In the rows, zero is written as 128.
Each named move below is a turn or a mirror, shown by a few rows before and after it. Which moves, in which order, take the first row of each later pair to the second? The first pair is answered.
q308:
[146 122 121 157 194 127 184 134 117 133] => [163 112 111 186 178  97 145 139 102 133]
[135 118 104 167 143  93  93 127 102 135] => [106 135 122 122 179 160 169 126 127 131]
[134 114 132 150 126  88  83 131 131 126] => [105 130 150 104 164 153 155 131 153 125]
q117:
[120 117 103 137 154 134 103 150 139 130] => [122 114 102 138 150 129  98 149 133 132]
[146 109  84 161 155  72 136 148  93 141] => [133 127  99 163 192  89 162 143 127 143]
[127 150 144 142 154 126 143 135 172 128] => [150 120 120 137  94 102  98 142 108 127]
[118 143 140 142 125 139 145 145 151 118] => [129 131 129 137  93 127 122 147 117 120]
q464:
[130 111 118  84 120 166 162 139  70 119] => [ 98 145 162 104  72 140  97 133 160 115]
[154 146 117 164 156 125 123 139 129 116] => [146 134 116 121 135 161 151 139  98 112]
[135 140 121 150 146 122 118 139 135 133] => [134 131 114 125 142 143 143 140 111 126]
[125 126 176  94  80 153  85  88 154 108] => [163 118 148 171 156  97  71  90 159 119]
Pairs:
Between the rows of a pair lie two moves.
[135 122 120 170 100 123  76 126 123 160] => [142 124 108 160 177 160 150 128 118 159] => q117 then q464
[147 147 159 129 102 171 130 150 161 120] => [177 130 127 149 152 159 154 157 121 126] => q464 then q464
[150 126 104 136 127 125  92 136 138 130] => [149 122 102 105 143 155 133 134 122 133] => q464 then q308
[105 161 179 133 180 171 169 129 179 131] => [151 134 144 207 151  79  75 133 139 137] => q464 then q308
[109 108 123 121 103 127 128 124 110 133] => [101 126 141 136 125 121 129 122 154 130] => q464 then q117
[137 114 119  83  66 147 121 125  63 130] => [105 149 149  76 138 183 185 115 138 125] => q308 then q117
[135 133 132 109 118 136 151 117 152 102] => [157 119 113 136 121 102 130 120 126 107] => q308 then q464
[107 124 134  59  81 187 152 126  91 125] => [ 96 166 173 136 110 133  92 120 207 130] => q117 then q464
[ 82 113 155 111 101 137 121 100 156 118] => [111 104 138 162 141  87  94 104 146 126] => q117 then q464
[113 122 141 120  86 132 107 131 132 107] => [123 130 137 159 131 110 108 131 157 111] => q308 then q464
[136 169 130 153 144 146 137 116 175 140] => [131 156 122 108 118 180 165 115 134 137] => q117 then q308
[127 102 149 154  84  67  37 122 101 113] => [106 108 141  80 184 174 197 124  86 113] => q464 then q308
[126  98 108 116  82 120 108 112  92 116] => [ 99 133 145 130  93 124  97 107 172 113] => q308 then q464
[151 121 117 179 165  96 103 131 114 128] => [131 137 135 154 199 135 157 127 138 125] => q117 then q308
[107 138 136  86 174 188 208 118 126 114] => [101 133 157 100  36 134  74 114 140 107] => q117 then q464
[102 147 155 113 161 178 178 117 110 123] => [102 145 168 124  67 132  85 114 112 119] => q117 then q464
[138 129 111 137 182 115 181 118 135 135] => [143 110  97 109 153 132 190 122  94 132] => q117 then q308
[ 93 162 154 129 158 153 147 125 205 131] => [157 101  85 147 104  98  93 139  69 133] => q464 then q117
[125 118 131  86  29 132  91 133  87 122] => [177 104  87 166 131  73  96 141  63 135] => q464 then q464
[124 100 132 143 171  89 126 132 153 133] => [114 102 135 107 173 126 161 134 145 131] => q117 then q308
[137  96 117 165 147 100 124 148 128 136] => [139  84 112 137 126 116 135 147  95 128] => q308 then q117
[108 127 143 113 100 146 132 116 144 114] => [112 122 138 120  87 132 117 116 136 116] => q117 then q308
[106 131 146 112  64 142 100 139 135 123] => [132 142 139 175 144  99  95 140 163 133] => q464 then q117
[126 123 138 127  50 126 108 106 111 124] => [159 109 104 159 113 107 130 109  74 130] => q464 then q464
[101  95 146 151 172 140 165 100 160 105] => [129  62 115 141 148 131 161 104  86 105] => q308 then q464
[149  91  90  91  84 139 155 133  39 135] => [145 125 124 190 100  56  59 127 151 142] => q464 then q464
[157 105 108 130 101 110 109 135  72 127] => [109 155 157 117 150 151 155 124 178 123] => q464 then q117
[143  94  94  94  95 135 145 139  39 126] => [ 90 135 154  69  55 162 128 128 138 118] => q464 then q308
[157 101 122  89  74 143 117  95  92 136] => [137 131 155 120  83 121  81  92 166 136] => q308 then q464
[120 118 121 126 112  90  73 149 120 107] => [122 106 108  97 112 117 106 152  87 103] => q464 then q464
[127 149 136 176 181  93 123 102 180 150] => [162 106  88 159 167  87 130 108  76 154] => q464 then q308
[127 131 129 135 181 132 133 157 155 118] => [151 113 113 147 140 104  92 161 112 119] => q464 then q308
[131 127 131 143 103  95 112 131 155 106] => [125 134 131 143 152 111 148 128 167 110] => q308 then q464
[128 112 111 103 130 109 145 133  92 132] => [133 119 112 136 137  82 124 133 107 133] => q117 then q308
[147 118 130 152 170 133 128 146 114 154] => [143 119 132 135 171 148 142 145 110 149] => q117 then q308
[124 121 134  43  60 165 116 132  87 134] => [109 170 178 130 158 120 100 123 223 142] => q117 then q464
[127 115 106 149 131 101  97 127 147 137] => [125 106  90 118 145 135 147 131 112 133] => q464 then q308
[112 140 146  94 131 173 163 142 136 124] => [155 111 111 148 109 108  98 150  84 130] => q308 then q464
[ 91 162 138  98 129 129 116 110 173 102] => [140 135  97 148 170  85 108 122 117 113] => q308 then q464
[115 135 156 109 126 130 127 122 163 122] => [144 119 130 140 118  93  94 129 133 127] => q117 then q464
[180 109 106 193 226 118 146 164 129 142] => [ 95 145 182  95  72 183 110 156 202 126] => q464 then q464
[125 123 110 124  90 109 128 141  75 119] => [ 96 146 138  97  97 146 159 135 116 118] => q464 then q308
[175 113  99 116 169 147 152 125 131 116] => [161 110 109  83 105 162 138 121 119 107] => q308 then q464
[115 136 143 122 139 153 160 129 153 128] => [129 119 131 136  83 113 101 130 129 125] => q117 then q464
[105 119 131  74  84 166 151 143 104 113] => [130 111 117 131  63 100  79 143  98 120] => q117 then q308
[114 109 118  95 115 120 146 150  65 121] => [ 82 134 155  84  87 125 122 140 130 112] => q464 then q308
[117 147 139 149 152 126 123 118 190 135] => [152 116  96 146 180 128 154 127 120 139] => q308 then q464
[105 144 155 111 114 157 134 120 146 128] => [137 130 123 146 174 135 152 123 113 137] => q464 then q464
[148 106 107 130 113  92  99 123  95 134] => [112 139 141 108 168 138 157 118 163 136] => q464 then q117
[ 68 169 194 103  97 181 134 110 219 123] => [ 77 134 166  61  29 194 124 115 136 120] => q117 then q308
[105 182 183 132 134 106 115 123 180 130] => [ 98 171 176  79 108 152 155 126 142 125] => q117 then q308
[102 150 162 109 106 156 134 123 172 125] => [138 131 134 164 114  89  77 126 143 131] => q117 then q464
[131 141  65 116 104 136 146 127 128 109] => [138 142  66 141 105 116 122 129 136 113] => q117 then q308
[149 124 120 160 149 105 114 122 113 165] => [147 113 113 131 127 124 130 125  80 158] => q308 then q117
[125 135 136 120 168 157 179 129 145 119] => [120 147 154 145 165 137 151 128 176 120] => q464 then q464
[126 114 116 165 126 108  81 124  94 142] => [ 80 144 157 125 144 162 133 118 154 139] => q308 then q464
[101 127 119 106 117 157  71 124 154 114] => [108 132 110 121 184 164 110 123 164 118] => q464 then q308
[139 123  98 161  86 104  77 118 123  95] => [124 153 124 173 144 115 106 112 185 101] => q117 then q308
[125 159 138 132 177 133 180 147 142 119] => [133 137 118  98 125 146 177 149  82 118] => q117 then q308
[142  87 110 112  82 124  94 121  86 125] => [147  92 110 147 102  98  76 122 106 130] => q464 then q464
[121 143 145 132 142 142 139 135 160 141] => [127 135 132 121 151 150 162 138 137 142] => q464 then q464
[115 125 137 101  56 126 107 124 138 121] => [101 136 148  89  82 152 141 123 159 119] => q308 then q117
[137 118 111 133  87 116 101 125  98 133] => [121 145 125 137 170 143 160 122 152 140] => q117 then q464
[129 154 149  92 126 167 164 127 138 137] => [153 151 134 144 176 119 147 130 147 142] => q464 then q464
[111 131 127  85 100 193 167 126  80 120] => [130 126 124 144  49 116  67 125  89 125] => q308 then q464
[111 109 121 111 165 126 175 127 100 122] => [104  99 122  99 100 116 136 127  81 120] => q308 then q464
[101 123 167 117  74 141 115 137 125 127] => [107 127 170 139  81 121  98 141 142 128] => q117 then q308
[131 133 129 128 111 123 125 131 137 135] => [137 125 117 126 122 125 139 134 118 139] => q464 then q464
[132 104 115 112  90 136  93 136  86 123] => [107 119 134  82 127 178 151 132 119 122] => q308 then q117
[114 132 137 103  75 113 119 121 117 119] => [102 150 148 108 141 137 168 121 152 125] => q464 then q308
[132 131 129 149 105 107  96 131 129 144] => [127 134 119 117 152 149 164 129 113 142] => q464 then q308
[140 109  96 134 171 131 155 134 100 142] => [138 112 103 143 180 128 150 134 111 144] => q308 then q117
[136 138 152 168 145  87 111 143 175 131] => [114 145 158 115 154 144 172 145 172 130] => q117 then q308
[154  82 122 129 102 117 177 149  95 119] => [120 113 159 112 108 143 188 146 167 119] => q117 then q464
[129 103 112  94  82 154 149 145 108 128] => [113 128 133 107 137 166 176 142 165 127] => q308 then q117
[115 164 168 138 132 108  77 131 214 131] => [140 118 115  60 155 180 182 144  83 132] => q464 then q464
[144 114 143 116 100 115 103 133 130 104] => [146 128 147 138 155 114 130 131 157 109] => q464 then q117
[145  98 112 143 126 120 121 121  96 122] => [109 126 147 122 141 156 153 118 149 119] => q464 then q117
[121 121 126 122 156 130  95 139 141 124] => [116 115 129  98 144 150 109 139 129 121] => q464 then q464
[119 114 100 178 147 108 130 118 108 138] => [110 101 100 138 107 130 138 117  78 134] => q464 then q308
[127 128 159 118 139 140 133 121 194 110] => [164  97 119 140 110  96  92 128 128 113] => q117 then q464
[117 127 150 162 159 102 113 125 174 127] => [127 114 127 137 190 129 168 129 129 128] => q308 then q464
[100 127 142 100 118 174 152 120 142 135] => [134 122 118 163 183 129 141 121 139 147] => q464 then q464
[ 99 149 140 116 155 143 134 117 151 124] => [110 141 130 120 173 145 143 118 137 128] => q464 then q464
[140 151 136 139 166 100 114 127 158 157] => [154 129 117 129 120  89  88 128 107 154] => q308 then q117
[120 126 143 148 163 121 125 139 147 137] => [105 124 149 103 133 151 143 139 134 130] => q464 then q464
[163 114  97 173 171  94 122 124 107 134] => [103 133 151 101  62 144 105 114 156 120] => q464 then q464
[140 119 119 123  71 122 117 142  89 116] => [115 151 154 135  83 124 109 133 167 116] => q308 then q464
[136 100  92  96 111 149 169 131  44 131] => [110 135 122 111 192 168 210 126 132 138] => q308 then q117
[144 120 116 165 163 105 124 128 131 136] => [106 130 143 101  94 150 129 121 146 127] => q464 then q464
[102 113 121  55  83 180 161 119  81 114] => [ 83 163 175 125 109 132 104 111 219 116] => q117 then q464
[119 128 135 105 139 160 154 127 134 128] => [129 113 129 124  93 127 100 127 122 128] => q464 then q117
[113 140 153 120  78 138 112 109 162 143] => [127 144 138 144 169 143 160 109 166 152] => q464 then q308
[110 150 147 108 167 163 172 123 156 130] => [139 137 142 172 129  84  79 123 156 132] => q464 then q308
[122 137 152 134 169 148 153 121 155 132] => [138 112 131 125  84 125  97 123  97 130] => q117 then q464
[114 113 127  75  61 149 112 133 103 124] => [108 153 152 144 160 120 116 128 204 130] => q117 then q464
[132 151  89 105 129 103  99 167 124  91] => [114 170 107  95 139 124 117 164 156  93] => q308 then q464
[133  98 114 104 106 169 134 120 119 133] => [120 120 137 127 122 156 119 110 179 135] => q117 then q464
[162 102  91 159 112 119 103 145  56 129] => [113 118 126  88  79 188 148 141  83 124] => q464 then q308
[102 161 142 142 161 131 113 119 192 140] => [142 131  98 171 192  99 108 129 129 148] => q464 then q308
[125 153 143 175 173 102 109 129 185 134] => [161 100  89 135 125 110 118 135  56 132] => q117 then q464
[152 126 109 112 108 126  69 141  75 104] => [116 171 150 118 178 157 116 134 175 105] => q464 then q117
[154 139  86 116 118 159 122 106  85 127] => [119 169 128 115 119 172 117  99 159 126] => q464 then q117
[117 137 150 114 126 140 122 111 177 119] => [161 114 110 151 161 105 120 115 125 126] => q308 then q464
[163 143 101 145 169  80  96 107 160 123] => [139 154 115 103 188 133 160 105 172 120] => q117 then q308
[140  88 125 127 103 127  97 160 111 120] => [125 109 138 133 170 150 147 155 154 121] => q117 then q464
[134 133 154 116 154 125 125 127 153 134] => [153 121 133 116 156 115 129 130 112 136] => q308 then q464
[124 134 134 155 132 102  81 131 161 131] => [116 111 118  86 111 161 139 134  94 128] => q464 then q464
[147 106  97 140  95 116  96 132  81 126] => [119 117 107  94 119 177 161 131  92 124] => q308 then q117
[128 116 141 139  79 104  75 127 122 122] => [118 123 140 105 162 167 180 127 123 124] => q464 then q308
[132 142 155 127 151 122 165 103 178 150] => [164 123 133 164 137  76 126 108 139 155] => q464 then q308
[136 148 118 114  74 133 111 113  92 126] => [125 172 141 139  97 122  95 110 155 128] => q308 then q464
[114 127 118 110  61 134 114 107 110 121] => [116 149 131 157  95 103  94 104 168 126] => q308 then q464
[ 75 135 166  86 114 178 157 125 156 120] => [100 111 139  91  53 148 110 127  92 123] => q117 then q308
[138 111 117 108 110 135 139 128  71 128] => [100 148 158 111 136 153 151 122 159 128] => q117 then q464
[146 123 125 152 152 109 109 126 133 125] => [148 109 118 130 126 118 111 128  97 122] => q308 then q117
[159 108 109 138 120 110 116 133  90 125] => [113 141 152 100 102 153 134 124 157 115] => q308 then q464
[140 122 116 170 145 129 138 143 137 118] => [114 131 136 134 101 155 140 142 147 113] => q464 then q464
[117 132 158 104 102 136 120 120 161 131] => [155 118 127 154 144  92 109 127 137 140] => q308 then q464
[132 134 138 168 184 122 135 128 163 127] => [140 110 116 124 172 153 170 131 100 125] => q308 then q464
[172 113  81 143 151 104 124 132 101 125] => [162 116  83 112 147 133 151 133  89 122] => q308 then q117
[129 107 129 166 128  95  85 159 117 154] => [104 105 140 103  83 140 107 159 100 147] => q464 then q464
[141  94 110 120 100  84  79 164  78 120] => [111 131 135 108 210 142 177 160 150 120] => q117 then q464
[165 122 105 156 146 127 122 120 106  97] => [128 139 135 107 116 169 147 117 135  93] => q308 then q464
[147 108 104 132 180 138 164 118  95 125] => [108 145 159 141 113 125  97 108 189 118] => q464 then q464
[114 146 157  83  89 161 138 124 148 103] => [165 129 125 164 118  80  83 128 119 113] => q308 then q464
[ 85 128 154 118 122 142 108 136 193 127] => [139 101 105 166 183 101 111 146 131 139] => q308 then q464
[126 127 157 168 109 101  75 127 191 105] => [177  91  99 175 174  96 125 138  99 116] => q117 then q464
[148 131 121 151 140 114 111 131 128 127] => [136 141 127 139 159 136 139 129 145 127] => q117 then q308
[167  93  58 151 172 125 119 125  81 119] => [112 115  99  74 136 207 172 120 125 107] => q117 then q464
[155 131 117 163 162 110 140 139 127 128] => [142 133 121 138 167 138 170 141 130 126] => q117 then q308
[115 141 158 154 181 118 117 117 211 126] => [164  79  95 138 109  91  87 127  67 126] => q117 then q464
[135 128 114 151 157 112 120 141 106 149] => [104 145 143 114  96 140 108 135 136 138] => q464 then q464
[141 103 110 114 117 130 122 133  81 118] => [122 122 127 103 153 159 161 132 115 116] => q308 then q117
[ 80 177 178  96  92 151 117 112 211 108] => [158 141 117 192 122  47  49 123 141 121] => q117 then q464
[141 118 126 141 140  95 136 143 131 138] => [121 125 134 108 136 130 164 143 137 138] => q308 then q464
[174  88 113 166 140 119 111 100  75 127] => [120 125 159 114 156 192 172  95 143 122] => q464 then q117
[119 107 101 100 135 111 149 146  90 127] => [111 131 129 135 126  80 100 145 152 127] => q464 then q464
[127  95  96 147 117  91 120 130  89 137] => [ 88 134 136 118 149 147 176 123 158 138] => q464 then q117
[134 133 115 132 137 108 115 106 164 104] => [126 137 119 105 144 136 144 109 161 103] => q117 then q308
[177 109 110 145 115  87  82 127 135 139] => [157 123 122 116 184 142 168 124 162 142] => q464 then q117
[157 130 144 162 150  87  97 126 150 151] => [127 123 151  72  90 162 139 125 115 140] => q464 then q464
[129 144 129 193 120  97  87 144 156 123] => [135 115 108 141  64 124  97 146  84 115] => q308 then q117
[139 105 128 140 114  87 127 135 138 146] => [134 109 127 123 148 114 169 137 145 146] => q464 then q117
[119 120 112 112 142 149 167 123 117 142] => [118 136 115 148 165 123 148 123 152 143] => q308 then q117
[143 134  88 158 112 103 143 130  57 117] => [ 85 175 142 118 128 161 185 126 147 113] => q464 then q117
[106  98 160 172 171 123 127 119 153  94] => [ 96  95 158 124 157 163 161 118 130  91] => q117 then q308
[142 138 127 158 124 104  90 130 163 114] => [157 128 103 143 174 125 148 132 121 119] => q464 then q117
[106 149 152 135 140 126 137 137 170 120] => [113 136 130 114 154 145 172 142 123 122] => q464 then q464
[128 125 131 112 159 156 172 136 132 141] => [145 102 112 116 110 130 130 140  87 141] => q308 then q464
[126 145 111 141 141 116 104 126 146 136] => [135 131  97 125 114 121  99 128 113 136] => q308 then q117
[137 134 137 135 123 154 119 114 160 103] => [150 124 117 129 144 160 144 115 125 105] => q464 then q464
[ 93 142 114 132  95 120 107 129 129 124] => [ 92 153 120 140 111 120 107 129 148 125] => q117 then q308
[157 125 102 164 116 112 105 131 100 118] => [133 130 122 128  71 134 102 127 116 111] => q464 then q464
[113 141 143 146 117 123 107 120 161 119] => [134 135 125 162 166 120 132 122 137 123] => q308 then q464
[100 138 152 120 103 141 130 128 173 141] => [144 114 117 165 119  89 103 136 126 147] => q464 then q117
[121 136 112  99 115 136 129 145  78 112] => [ 97 166 147 110 140 139 130 135 156 113] => q117 then q464
[117 133 127 138 158 117 131 120 153 134] => [134 116 109 143 144 103 114 124 117 136] => q464 then q308
[100 124 109  86 142 140 187 153 117  97] => [105 142 122 135 180 102 162 148 170 104] => q308 then q117
[171 140 111 109 102 116 130 120  77 133] => [138 173 148 101 142 145 166 117 153 129] => q117 then q464
[111 143 118  98 135 155 141 127 143 123] => [119 151 121 134 148 125 115 128 166 124] => q308 then q117
[141 136 121 163 146 104 120 127 136 125] => [148 118 111 138 110 112 119 127  93 123] => q308 then q117
[166 126 104 139 137 103 113 146  85 125] => [130 146 130  93 155 163 172 140 121 123] => q117 then q464
[101 110 119 108  79 116 130 135 134 120] => [107 126 121 147 145  97 141 132 173 125] => q117 then q464
[104 139 120 112 128 151 154 130  97 137] => [109 149 124 163 149 110 115 127 137 139] => q464 then q464
[114 150 132 163 112  96  98 128 114 106] => [114 147 123 129 154 139 168 130  90 104] => q464 then q308
[126 139 137 150 156 109 116 137 154 108] => [145 122 110 140 157 110 127 144 104 112] => q464 then q308
[121 153 152 152 135 107 107 115 163 132] => [152 126 112 152 159 109 136 119  94 134] => q464 then q117
[150 118 111 106  60 158 124 108  93 113] => [164 129 115 170  84 105  78 110 136 124] => q117 then q308
[123 140 158 120 150 142 118 132 159 120] => [148 129 135 148 168 115 107 132 135 122] => q464 then q308
